Each row is where one point has got to under a steady rotation. How many ticks took it there?
The counts run from 0 to 689.
[  5   9  17 -23  -7 -16 -13  32 -26  14  -1  -4  -3   5  -2] | 128
[  1   3  -3   2  -7   3  -7  27   4 -24  21  16  22  19 -18] | 172
[ 10  -8 -36 -29 -12   4   7  -5  11 -13  -1  -4  21  -7  20] | 266
[-19   5   4 -32 -22  -1  -7  26   2  -4   3  22  -3   6 -20] | 400
[ 14   5  10  -5  -3 -18   0  27   1   8 -17 -10   6   9  33] | 37
[  4   2 -25 -31  -4  12  11   8  15 -12   1  -6   0 -20  15] | 380
[  4  21  23 -17 -15   0 -12  39 -10  -5  11   7   1  -4 -16] | 627
[-16  14   8 -32 -26   5  -4  19   2  -1  10  19   0  -2 -27] | 13
[ 20 -10 -26  -7  -4  -3   4  -2   1  -8  -6 -10  31   6  25] | 152
[ 19  -4 -33 -10   3   4  -2   9  -6 -22  11  -4  27   8  10] | 498
[ 12   7  -4   4  -1   3  -2  35  12 -27  14   4  19  14  -3] | 222
[  7  18  -7 -13  -1  12  12  38  21 -20  -1  -3  -4 -10  12] | 158
[ 25   8  -8 -12   1   2  -9  15 -26 -12  26  -9  24  -4  -6] | 680
[ -9  -9  -1 -14 -13 -17 -14  16 -11   1   3  17  20  28 -12] | 346
[ -7   4   1 -19 -29   5  -3   7   3 -10  14  18  21  -6 -29] | 572
[ 17   6  -4 -26   7  -4 -17  23 -33   3  12 -11   3  -3   3] | 179
[  6  16  -4 -17  -2  11   5  39  15 -22   9   3 -12  -6   3] | 331
[ 28   6   4   2 -23   5   7   6   3 -10   4 -13  38 -16   8] | 253
[ 22   7  -2 -21   1   0 -11  20 -32  -2  17 -12  14  -9  -2] | 516
[  5   4   7 -36   2 -10 -14  17 -31  10   5  -8  -3  -3   3] | 15
[ 17  -1 -27  -4  -1   9   6  14  10 -26  16   1  30   8   4] | 162
[ 31   5   5  -7 -10  -2  -1   4 -18   2   8 -20  32 -18   8] | 639
[ 26   3   2 -12  -2 -13  -4  13 -13  11  -8 -26  18 -13  29] | 88
[ -2  -3 -20 -25 -17  13  -4   6   0 -21  22  11  23   0 -23] | 62
[-17  -1 -15 -39   0  -9  -6  25   5  -1  -4  12 -11  21   4] | 278
[ 11   3 -12 -35 -18   3   7   0   1   3  -8 -14   4 -29  18] | 34
[  2 -12  -3 -24 -23 -20 -15  -7 -16  13  -2   5  29  12   1] | 133
[ -1   5 -20 -39  12  -4  -1  21  -5  -3  -4  -8 -12   5  25] | 106
[  3  -4   6  -3  -4 -17 -14  21 -22   3   7  10  25  28  -7] | 569
[-18   1  -8 -31 -12  -3  -5  27  12  -5   1  23  -7  16  -4] | 614
[ -6  10 -17 -28 -12  15   8  21  22 -25   4   5  -1 -11   2] | 217
[ 12  18  23 -12 -16   5  -5  31  -5  -3  10  -2   8 -17 -13] | 240
[ 16   4  18   9 -33  -4  -2  17   5  -7   6  -2  38   0  -3] | 304
[ -6  -8 -17  -8 -11 -15  -3  17  19 -11  -9  14  20  33  17] | 214
[ 10   6  27   4 -19 -16  -9  25  -5  11  -6   0  28   6   1] | 191
[-10  -3 -19 -35  -6 -12  -3  16  11   0 -16   6 -12   8  23] | 492
[ 10  -7 -22 -28 -18   2   8 -11   6  -3  -9 -11  23 -10  24] | 93
[ 18   3  -1  -9 -29   1  -3  -1  -8  -9  14   2  43  -7 -14] | 244
[ 20  14  -7  -4   7  11  -5  31  -7 -26  26  -5   9  -4  -6] | 394
[  1  -1   5   0 -14  -8 -15  23  -5 -10  12  15  21  26 -16] | 9
[ -5   9 -18 -33  -9  15   1  15   3 -20  16   9  -3  -9 -13] | 3
[ 19   2 -18 -21  19  -2  -7  31 -15  -8   7 -15  -2   2  20] | 220
[  4  11  -2 -37 -15   8  -1   7 -14  -3  15  -1   4 -25 -14] | 462
[ 17   1   1 -16   1 -18   1  24  -6   5 -16 -19   2   5  35] | 597
[-17   7  -3 -30 -14   3  -5  28  11 -12   8  21  -2   8 -16] | 227
[  3   2   0 -19 -37   3   5  -2  17  -4   1   8  28 -16  -7] | 531
[  4   8  14 -14 -10 -17   2  33  16   6 -17  -3  -7   3  27] | 596
[ 17   0   7 -12   1 -16 -14  20 -36   3   7 -10  21  10   2] | 629
[ -1   0 -24 -46   8   1  -9  21 -15  -5   4  -4 -12  -3  10] | 279
[ 20  13 -15 -12   8  13  11  28   7 -22   5 -19  -2 -10  20] | 271
[  7  17  21 -20 -26   8   6  20   6   0  -2  -3   4 -30  -3] | 249
[ 10   3  -5  -5 -18   6 -10   9  -9 -17  23   9  32   2 -20] | 458
[-11   5  14 -35 -14 -13 -13  25 -14   9  -2   8  -5   5  -7] | 14
[-12  10  11 -28 -18   0  -6  35   1  -6   6  14  -7  -1 -17] | 177
[  0  11 -11 -37  -9  15  -1  19  -5 -19  18   2  -1 -17 -18] | 676
[  5   7  18   2 -10 -17 -14  32 -20   4   6   7  18  21  -7] | 405
[  5  -3  19   3 -32 -10  -7  12   4  -5   0  12  36  12 -15] | 468
[ 21  11 -15  -4  11  11   0  31  -2 -28  18  -7  12  -4   4] | 221
[ 12  20  25  -8 -24   2   0  31   0   0   2  -4   9 -22  -5] | 413
[ 20  17  -9  -1   3  10   2  40   8 -29  12  -8  12  -6  12] | 608
[ -5 -10 -31 -38  -5  -3   5   0   8  -3 -10  -6   7   5  24] | 379
[  6 -11  -6 -21 -26 -18  -4  -8 -11  15  -9  -1  29   6  10] | 306
[ 19   1 -13   1 -24   3   6   2  16 -10   4  -6  40  -5  16] | 203
[-15  -9 -21 -36  -4  -8 -14   7 -11   0   1  16   8  22  -6] | 674
[ -1  -1 -10  -1 -22  -5  10  14  31 -14  -7  13  23  17   7] | 377
[ -3  13   9 -24 -10   5  -8  44   2 -11  12  12  -7  -1 -18] | 677
[ -8   2 -10  -6 -10  -2  -2  25  12 -23  10  21  21  28 -13] | 336
[ -1   0 -13 -34  -3  -9   2  19   4   7 -16  -7  -7   3  35] | 656
[ -1   1 -20 -10 -20   6  10   5  30 -21   1   9  22  -1   8] | 490
[-13   0  -6 -36   1 -11 -11  31  -7   3  -1   9 -16  14   3] | 228
[  9   5 -20 -30  12  -5   3  23  -1  -4  -6 -16  -5  -6  31] | 270
[  0   1  18 -28 -17 -20  -6  20  -8  24 -14  -1  -1  -6  10] | 137
[ -6  12   8 -28 -18  10  -3  27   1  -7  12  11  -4 -14 -19] | 513
[ -9  -4 -11 -14 -10  -9  -8  23   9 -16   4  21  17  35  -5] | 0
[  4  -2  -7 -20 -33   6  14  -5  21  -8  -1   3  22 -17   2] | 144
[ 19   5 -10 -10  -7   6  -7  12 -15 -21  23   2  34   1 -14] | 121
[  4   2  -7   2   3  -9  -5  36  10 -13   1   6  14  30  15] | 273
[  1  -7 -14   2  -4 -16  -3  23  11  -8  -8   8  21  33  24] | 437
[  3  12 -18 -34   0  14   0  20   1 -20  13   0  -7 -15  -6] | 503
[  9  11 -14 -28  -9   8  16  18  19 -15  -2 -12  -2 -24  20] | 544
[ 20  -9   3  -7 -12 -20  -3   6 -13  12 -10 -12  33   8  24] | 365
[ 14  -3 -10 -18 -30   0   7 -13  -2  -2  -2  -8  39  -8   2] | 530
[  9  -6 -15 -23 -18   5  -5  -5 -17 -10  19   6  31  -6 -15] | 571
[ -7   1   4 -42 -12 -13 -16  14 -20  20  -1   5  -5  -1  -4] | 574
[ 20   1   7 -14  -6 -21  -3  22  -8  16 -17 -15  10   4  34] | 424
[ -9  15   3 -26 -10   6  -3  38  10 -16   7  15 -11   5 -12] | 4
[ 27   6 -13  -7   5  -2   9  15   2 -12   3 -21  20 -10  29] | 598
[  5  -5 -34 -27  -6   9   4  -3  11 -24   9  -1  17  -1  11] | 439
[  9   5  15   4 -22  -7  -8  23  -4  -7  13   7  28  13 -18] | 518
[-10   3  11 -24 -36  -9  -3  12   5   5  -1  20  21   4 -20] | 409
[  6  -8   6  -1 -23 -21  -2   9   2  12 -14   2  32  19  15] | 478
[  1   0 -29 -34  -5  11  -4   3  -4 -20  16  10  14  -6 -16] | 562
[ 20   7  11   2 -20   1  -1  10  -9  -6  17  -1  38  -9 -14] | 467
[ 24   2 -23  -6   6   0   5  17  -1 -20   5 -15  28   5  24] | 548
[  2  -1  -7 -20 -20  11  -7   3  -5 -18  18  10  28  -3 -25] | 235
[ 16   1  -8 -27   6  -8   2  21  -1   2 -11 -15  -4  -6  35] | 97
[ 17   5   8   9 -28   0  11  21  20 -11  -3  -2  34   0  11] | 90
[  4   0 -23  -7 -13  12   1  19  16 -30  15  11  24   7  -5] | 499
[ -6   2  -6 -42   2  -7 -15  16 -24   5   6   0  -9  -2   2] | 65
[  5  -4 -16 -21 -30   3  11 -11   8  -3   0  -6  27 -18  13] | 480
[  3   0 -14 -38 -16  -5   6   2   3  11 -16 -13   3 -16  26] | 370
[  2   3  15 -33 -13 -14 -11  13 -20  23  -9  -9  -1  -7   9] | 524
[ 17   2  17 -12 -10 -20  -7  22 -17  16 -12 -15  11   5  22] | 251
[  3  12  22  -3  -9 -10 -14  42 -12  -2   8   3  12  14  -8] | 68
